In the data rows, 500 means zero.
Here is a table of points, one per row:
[466,578,609,405,537,469,598,546,694,631,452,457,488,418,591,706,293,563,343,407,326,451,485,533,
 666,670,778,366,447,260,510,582]
[300,319,739,690,615,672,583,643,549,383,304,188,414,568,675,505,536,253,327,401,470,428,356,627,
 673,219,483,292,332,375,490,462]
[377,636,551,483,875,659,524,538,364,279,370,182,345,448,482,543,444,420,327,699,748,595,527,721,
 714,421,383,279,194,477,574,487]
[577,822,469,532,594,457,436,587,410,212,474,567,515,678,645,500,294,537,493,565,738,609,450,714,
 571,572,385,130,365,380,566,587]
[730,639,615,438,324,424,413,340,411,425,713,523,484,552,721,615,610,551,519,480,639,592,539,653,
 203,339,383,129,504,492,802,829]
[573,339,492,394,425,360,233,705,580,629,629,680,563,722,408,393,640,466,490,626,473,380,269,404,
 556,565,520,249,568,475,611,638]
[419,421,319,445,466,468,659,642,652,715,705,241,356,651,390,577,748,525,697,709,395,635,279,442,
 465,627,715,405,436,591,478,456]
[505,344,374,370,380,606,606,686,729,594,813,602,393,494,370,353,682,364,529,490,297,651,513,483,
 448,822,412,378,303,569,385,517]
[351,353,376,341,387,322,759,803,562,610,694,552,273,439,622,711,760,616,610,526,765,666,581,725,
 337,598,597,689,542,478,496,482]
[557,337,327,391,305,266,289,497,647,559,513,386,330,547,352,624,478,329,511,442,720,687,609,707,
 615,556,601,844,409,154,724,719]
[611,347,392,366,333,395,432,373,490,593,504,649,336,510,343,367,209,124,598,741,629,673,715,458,
 449,463,296,414,427,289,417,314]
[589,313,325,440,372,554,337,443,450,334,418,210,359,314,365,370,294,421,690,699,764,591,767,386,
 322,574,319,566,563,296,568,253]
[366,612,685,307,309,319,337,215,576,478,368,444,336,396,494,391,524,579,674,745,789,728,609,386,
 263,539,536,680,693,569,529,288]
[304,425,529,343,427,365,202,248,702,612,426,444,400,526,348,360,582,764,633,758,720,567,658,651,
 626,686,602,520,610,531,305,353]
[498,431,420,442,483,340,271,344,649,730,733,747,337,374,510,776,586,549,652,543,624,412,730,742,
 648,533,400,366,596,797,363,478]
[360,392,524,680,475,535,608,247,661,808,571,645,568,657,734,426,605,546,325,467,412,486,706,323,
 573,356,289,531,305,344,431,519]
[380,591,633,710,807,655,717,550,613,584,361,747,630,578,663,709,716,357,646,409,590,628,766,333,
 402,368,482,400,319,366,309,584]
[636,602,801,675,730,763,700,688,454,521,576,787,574,709,249,371,494,569,669,566,540,465,568,432,
 534,315,414,450,282,338,605,529]
[569,651,663,608,631,508,756,319,380,340,397,679,525,679,545,543,753,456,481,817,435,566,461,312,
 505,634,461,619,520,595,797,537]
[645,573,688,592,530,610,568,443,301,357,359,689,555,819,522,707,533,622,580,353,623,566,551,326,
 711,651,383,527,614,734,620,580]
[653,651,661,653,516,115,404,318,460,340,230,386,565,919,580,551,511,229,368,377,558,364,344,446,
 497,630,786,637,642,673,400,402]
[544,332,529,673,317,362,283,253,311,204,342,402,794,580,649,643,646,566,497,480,587,595,503,352,
 404,569,307,393,205,351,394,375]
[546,504,482,595,599,681,389,412,284,377,364,473,662,612,625,523,591,220,600,533,398,579,388,353,
 261,632,483,522,552,372,203,493]
[473,365,542,455,437,618,379,560,361,413,380,427,387,649,693,518,679,679,616,535,562,420,294,421,
 312,669,534,359,431,306,645,567]
[455,570,234,167,482,668,490,569,421,295,594,580,463,682,815,417,547,542,514,335,417,427,363,536,
 685,726,695,709,375,265,330,554]
[378,481,465,672,672,681,630,404,515,322,420,575,287,549,341,477,415,784,452,350,408,320,417,415,
 332,636,498,577,697,338,224,574]
[647,350,563,620,658,663,659,372,476,271,579,595,241,359,526,740,660,627,634,481,297,377,304,574,
 650,579,634,721,585,325,334,270]
[534,576,630,427,354,693,289,446,333,331,400,440,381,387,366,768,700,566,431,328,304,357,704,563,
 590,550,778,339,450,278,314,197]
[630,599,599,604,626,620,640,317,580,409,410,288,290,274,174,423,576,530,357,345,376,240,402,687,
 281,609,383,426,818,301,337,336]
[491,564,636,702,402,418,328,340,302,463,374,372,159,313,476,381,376,221,267,204,248,385,375,556,
 485,618,587,526,660,629,598,326]
[725,298,325,355,526,697,699,696,596,567,380,344,424,504,466,438,442,577,329,237,444,716,679,658,
 643,500,353,466,484,671,509,369]
[421,393,254,267,531,513,680,634,574,755,320,416,583,360,664,705,472,581,422,569,349,427,343,371,
 381,619,378,418,363,691,489,434]
[402,653,306,555,299,607,528,656,708,749,610,563,482,771,612,733,468,458,359,487,401,507,617,615,
 386,345,404,568,645,596,734,446]
[481,502,586,463,654,299,340,714,743,672,550,546,645,667,600,413,298,550,575,529,338,208,393,358,
 246,429,277,457,350,368,525,297]
[394,633,412,272,653,354,511,626,524,455,736,473,777,625,539,682,624,594,369,186,366,379,512,355,
 333,282,296,644,656,562,639,237]
[432,709,595,608,317,542,574,731,732,327,721,517,678,553,458,698,384,485,188,417,404,408,411,279,
 306,295,436,542,440,602,389,334]
[678,653,552,724,543,491,417,372,652,197,478,451,383,432,475,364,372,696,530,397,423,431,597,461,
 321,328,672,645,185,800,517,593]
[531,710,457,592,609,376,373,528,228,525,510,502,386,225,182,386,730,530,253,531,510,230,613,251,
 502,522,518,646,343,594,665,782]
[654,703,712,672,680,453,602,544,536,611,717,211,452,330,616,292,456,465,345,627,340,492,575,281,
 726,664,550,639,638,531,692,690]
[584,639,671,682,415,388,592,558,290,520,372,412,728,351,690,429,339,659,567,648,422,222,468,648,
 755,716,463,766,495,638,695,473]
[733,611,597,709,698,769,383,403,394,632,362,457,722,574,699,669,699,698,742,548,360,374,451,631,
 694,571,576,699,648,593,658,620]
[529,500,679,647,655,599,142,372,391,559,626,704,548,277,710,546,379,442,336,381,579,702,326,522,
 574,543,504,717,702,595,436,563]
[648,576,460,587,430,689,561,635,529,685,609,711,674,427,563,136,590,450,311,369,796,428,327,583,
 520,307,581,635,545,465,299,243]
[778,520,446,587,545,369,592,598,260,681,597,572,453,261,569,316,490,597,436,560,728,704,593,453,
 527,336,566,471,518,384,177,307]
[619,679,639,629,596,308,335,474,227,723,810,432,652,529,577,535,355,671,493,676,533,834,605,613,
 457,309,667,408,441,303,244,340]
[362,327,482,246,538,569,461,353,548,589,660,629,603,608,492,370,237,298,308,299,342,280,419,582,
 549,500,477,684,422,520,574,475]
[235,225,181,564,727,548,681,374,233,374,566,707,629,640,434,317,309,304,400,342,340,379,654,596,
 399,499,696,498,785,635,759,478]
[393,296,517,524,561,776,602,612,618,494,662,636,869,533,291,441,275,331,281,754,659,670,629,630,
 497,711,765,655,662,682,569,719]
[377,466,530,416,515,587,669,632,541,694,453,294,629,306,272,405,434,351,698,321,574,728,745,713,
 607,682,629,469,591,663,588,736]
[313,406,408,445,366,559,524,613,619,631,663,456,452,336,341,440,245,501,782,449,773,367,387,178,
 626,466,763,548,683,620,610,652]
[461,335,324,524,318,408,601,516,620,649,437,527,754,282,406,557,494,692,724,520,509,598,199,511,
 466,285,509,412,554,529,636,535]
[420,637,426,480,393,311,602,273,525,605,633,674,712,333,310,476,449,419,744,393,543,451,222,500,
 623,419,306,241,224,505,339,433]
[496,314,361,334,446,448,701,356,327,508,299,578,463,338,271,378,302,500,403,417,443,433,263,485,
 439,291,592,444,255,446,511,666]
[304,675,508,400,371,445,385,518,334,388,375,406,411,347,247,247,386,455,705,487,337,693,389,465,
 325,208,311,526,533,736,559,680]
[512,465,473,254,507,502,432,531,731,403,236,486,410,423,555,485,488,505,575,731,390,518,352,276,
 436,134,359,455,721,705,525,715]
[479,359,418,302,217,369,544,624,454,381,433,297,565,743,655,628,673,520,575,584,411,304,767,611,
 596,243,254,422,532,682,257,808]
[378,501,306,445,320,256,447,713,648,308,210,539,404,325,535,425,631,601,520,628,336,577,733,613,
 791,569,472,383,647,438,547,585]
These points spread out most along one direction. Take the direction at right angles to it along which they spread out most. Then take the direction at right angles to both along which they spread out most. Go by this last direction. How far along it is each point below, from 0 to 99? The average is 50, and the first point in the table lies past the average. One standard deviation of the points above along it is 16.
[654,703,712,672,680,453,602,544,536,611,717,211,452,330,616,292,456,465,345,627,340,492,575,281,
 726,664,550,639,638,531,692,690] 73
[534,576,630,427,354,693,289,446,333,331,400,440,381,387,366,768,700,566,431,328,304,357,704,563,
 590,550,778,339,450,278,314,197] 49
[505,344,374,370,380,606,606,686,729,594,813,602,393,494,370,353,682,364,529,490,297,651,513,483,
 448,822,412,378,303,569,385,517] 53
[778,520,446,587,545,369,592,598,260,681,597,572,453,261,569,316,490,597,436,560,728,704,593,453,
 527,336,566,471,518,384,177,307] 40
[466,578,609,405,537,469,598,546,694,631,452,457,488,418,591,706,293,563,343,407,326,451,485,533,
 666,670,778,366,447,260,510,582] 59
[461,335,324,524,318,408,601,516,620,649,437,527,754,282,406,557,494,692,724,520,509,598,199,511,
 466,285,509,412,554,529,636,535] 47
[733,611,597,709,698,769,383,403,394,632,362,457,722,574,699,669,699,698,742,548,360,374,451,631,
 694,571,576,699,648,593,658,620] 52
[313,406,408,445,366,559,524,613,619,631,663,456,452,336,341,440,245,501,782,449,773,367,387,178,
 626,466,763,548,683,620,610,652] 75
[573,339,492,394,425,360,233,705,580,629,629,680,563,722,408,393,640,466,490,626,473,380,269,404,
 556,565,520,249,568,475,611,638] 42
